R: rows in 3 groups, each row roughly a mix of its group's directions:
R (80 x 14):
[[ 32  28  20  26  28   7 -53  -9 -18  18 -19 -10 -10  -4]
 [-19  28  11  38  45  11 -19 -31   1  14  35   5  -1 -11]
 [ 13  25  -8   0 -22  23  49  -6  19   2   1  18 -21  49]
 [-40  16  -8   7  35   9  14   4  27  18  15 -51  17  -7]
 [ 14 -17   5  24  65 -19 -27 -27  -2 -17  -5  16  -6   8]
 [ -6  -7   4  47  68  -4 -18  -9   0  -8   8  -5   0  18]
 [ 14 -49 -20 -13  17   4 -23  14  23   1   3 -41  16  33]
 [  0  23  11 -39 -59   2  23  -8  12  18   5  -5   8 -31]
 [-36 -41 -15 -25  -6 -28  34  12 -12 -27   1  28   4 -14]
 [-26 -31 -22 -13 -18  -8  17  31  29 -22   3 -35  32 -14]
 [ 50  22  20  37   8  14 -40 -17  -1  -2 -13   1 -24  13]
 [-39  15 -36  -6 -28  40   2  41 -19  14   7  -4 -11   2]
 [ 33  49   7  19  -7  27  17 -20  39   9  -1 -17  -4  24]
 [ -8  60 -14  -3  -5  18  32  -8  36  -2 -20 -21 -11 -16]
 [ 26 -36 -12 -19 -47   3   1  36 -13 -14 -23   7  -5  29]
 [ 29   3  11  42  37   2 -55   6 -16  -2 -16  -9   2   6]
 [-19 -15  17  -6  -1 -25 -34  24 -32   9  -2 -18  28 -49]
 [  4  -4 -14   6 -26  23  44   7  15  -5  16  18 -10  59]
 [  9  34   7 -29 -31  30  -6 -12   0  53   8 -19 -18   2]
 [ 27  -3  21  16  26 -31  -5 -24 -20 -28 -21  47 -16  -3]
 [-43 -28 -15 -40 -12 -23  41  10 -11 -10   4  19   7 -17]
 [ 31  39  17  12  17  18 -45 -11 -16  34 -16 -17 -14   0]
 [-54  34 -14  22  38   9  24  16   2   5   1 -23   0 -13]
 [-41  34 -25   9 -23  41  -4  20 -23  17  20  13 -15  -9]
 [-19  -8 -22 -21 -32  26   8  33  20  23  11 -47  17  11]
 [ 22  10  -5  -8 -42  37  21   3  20  22   9 -14 -18  46]
 [-28  48   7  11 -35  12  31  13 -24   6   4  24 -14 -24]
 [-11  62 -12  -1  -3  20  32  -8  33   0 -17 -21 -10 -17]
 [-17 -10 -10 -30 -50  12  46  -8  27   0  29   4  -6   1]
 [ 15  42  -5  -8 -19  20  49 -15  23   3 -14  12 -22  31]
 [ 50 -25  13  -7 -26 -10 -24 -15 -18 -14  -7  45 -11  11]
 [-16 -21   7 -11  11 -27 -37  13 -13  -3  -8 -26  28 -53]
 [-38  42   1  22  -2  32   3   0   4  30  40 -19   7 -13]
 [-47 -18 -12 -28   2 -29  41   3   4 -18   9  13  21 -29]
 [ 24 -12  14  44  32 -12 -51  -4 -14 -27  -8   8  -2 -12]
 [ -9  57 -13  16  23  22   3 -23  32  -5  -8 -19 -20 -25]
 [-36  28 -17  33   1  42 -15  15 -20  19  34   8 -11   3]
 [ -6 -10 -11 -35 -51  29  15  10   3  33  21 -12 -14  24]
 [ -6 -52  12  -4   5 -27 -40  18 -32   0   9  -3  25 -21]
 [-17  33   3  -8 -52  30   7   1   4  32  34  -9   6 -18]
 [ 26 -45   6 -10 -18  -8  12   3 -15   1  10  34  -2  54]
 [  6   4   6  36  50 -32  -7  -5  -1 -40 -23  16  14 -15]
 [-30   4 -20 -30 -19  12  46  18  22  21  17 -23  23  20]
 [-34 -26 -18 -44 -39  10  23  20  -5  23  22  -9   3   6]
 [ -5 -72 -13  -8  -4 -16  -8  20   6 -22  16  -6  25  14]
 [ 36 -30  -3   3   5  -8 -34  -8 -26 -23 -15  48 -19  18]
 [ -8 -64 -11 -16   0 -24 -17  20   9 -22   6 -18  32 -12]
 [ 13 -10  14  22  34 -19 -53  -1 -36 -10 -18  12  -7 -22]
 [ 31  25  19 -22  24 -22 -22 -37  -3   7 -35   6 -15 -30]
 [-34  21   7  14   7  -3 -29  19 -21  12   2 -28  15 -56]
 [ 17 -22   6  42  39 -20 -36   8 -15 -36 -15  12   5  -2]
 [-37   7 -30  11   9  43 -21  17   3  26  34 -27   3   9]
 [-33  49 -13  11   4  16   5   7  21  -1  -4 -36   5 -43]
 [-11 -11   1 -25   4 -28 -18   9   9  -9 -21 -36  28 -56]
 [ 42 -37   3 -35 -15 -30  -3  -5   0 -24 -36  18  -3   5]
 [ 16  26  21 -16  24 -21 -33 -26 -11   9 -29  -5  -7 -47]
 [ -2 -10  12  20  40 -28 -43  -6 -28 -17 -13  14   3 -38]
 [-18  39  -3 -48 -10   7  31  -2  -9  45 -13  -8  -7   0]
 [-18 -15 -22   2 -18  10  45  14  41 -15  26 -14  28  25]
 [-50  -5 -11 -36   6 -27  39   6   0  -1   3   4  24 -30]
 [ 16  47  12  -9   1  24 -27 -10  -9  52  -8 -27  -8   0]
 [ 21  59   4   1  18  11   4 -39  14   8 -22   7 -32  -7]
 [ 28  -4  13  48  34  -3 -53  -2  -7 -20  -8  -3   4  -3]
 [ 38  25   4  46  14  17   5  -7  36 -16  -6 -12   5  35]
 [ -5 -68 -17 -12  -4 -16  -4  19  16 -25  13 -12  27   9]
 [ -7   4 -15  31  31   9 -29   0 -37 -16  -3  47 -28   7]
 [ 23   7 -17  -3 -10  19  40 -18  32 -11   1  16 -20  52]
 [-12  27   7   6 -51  33   5   7   5  33  40 -15   9  -5]
 [-18  64   7  20  15  17 -12  -8  -7  18  -5 -14 -12 -39]
 [-28 -52  -6  11 -14  -6 -12  40 -15  -6  27 -12  33   0]
 [-12  32   4 -27 -53  19  12  -8  10  29  24  -9   7 -30]
 [-53  34 -17  26  45   9  13  11 -12  -2  -1  -2 -11 -14]
 [-11  31   0 -17 -56  30  -1  -7  -4  29  30   8   0 -23]
 [ 15   7  -2 -47 -60  -1   8  -6 -10   2 -12  27  -8 -24]
 [ 27   5  26   0  -4 -35  17 -16 -19 -29 -32  45 -14 -14]
 [-17  44  -6  -2  16   2  -7  -8  22  -4 -20 -35   2 -55]
 [ -6   4  -3   8  18  17 -49  21 -11  38  10 -43  26   0]
 [-38 -21 -18 -27 -26  -4  50   7  23  -9  25   1  18  -5]
 [-27 -23   4 -24  11 -23 -33   3 -44   9  -3  13  -4 -45]
 [-31  19  -2  49  57  13 -11  -4  -7   4  20  -2  -5   5]]

which group is each row in? (one row of each group first):
[  0  12 -11  -7 -29  13  61  -7  43 -11  11   0   3  26]  (37)
[ 18  54   5 -18  12  -4   7 -30  21   2 -37  -9 -16 -32]  (23)
[ -9  21  10 -21 -45 -14  53  22  -3  -6 -28   0   0 -19]  (14)

[ 28  30  26   6  24  -3 -26 -36 -26  20 -12  28 -29  -3]  (23)
[-18 -22   7 -31 -15  -3 -40  -3 -39  27  12   5 -16 -39]  (37)
[-40  19 -23  14 -12  45 -10  22  -4  28  35 -18  -1   5]  (14)
[  4 -31 -30 -32 -44  23  -9  34   4  10  -1 -24   6  22]  (14)
[-18  -9   0 -27 -20 -23  46 -21   7 -27   2  38 -15 -26]  (37)
[-31   2 -13  -5  18  12   8  11  33  21  17 -60  24   1]  (14)
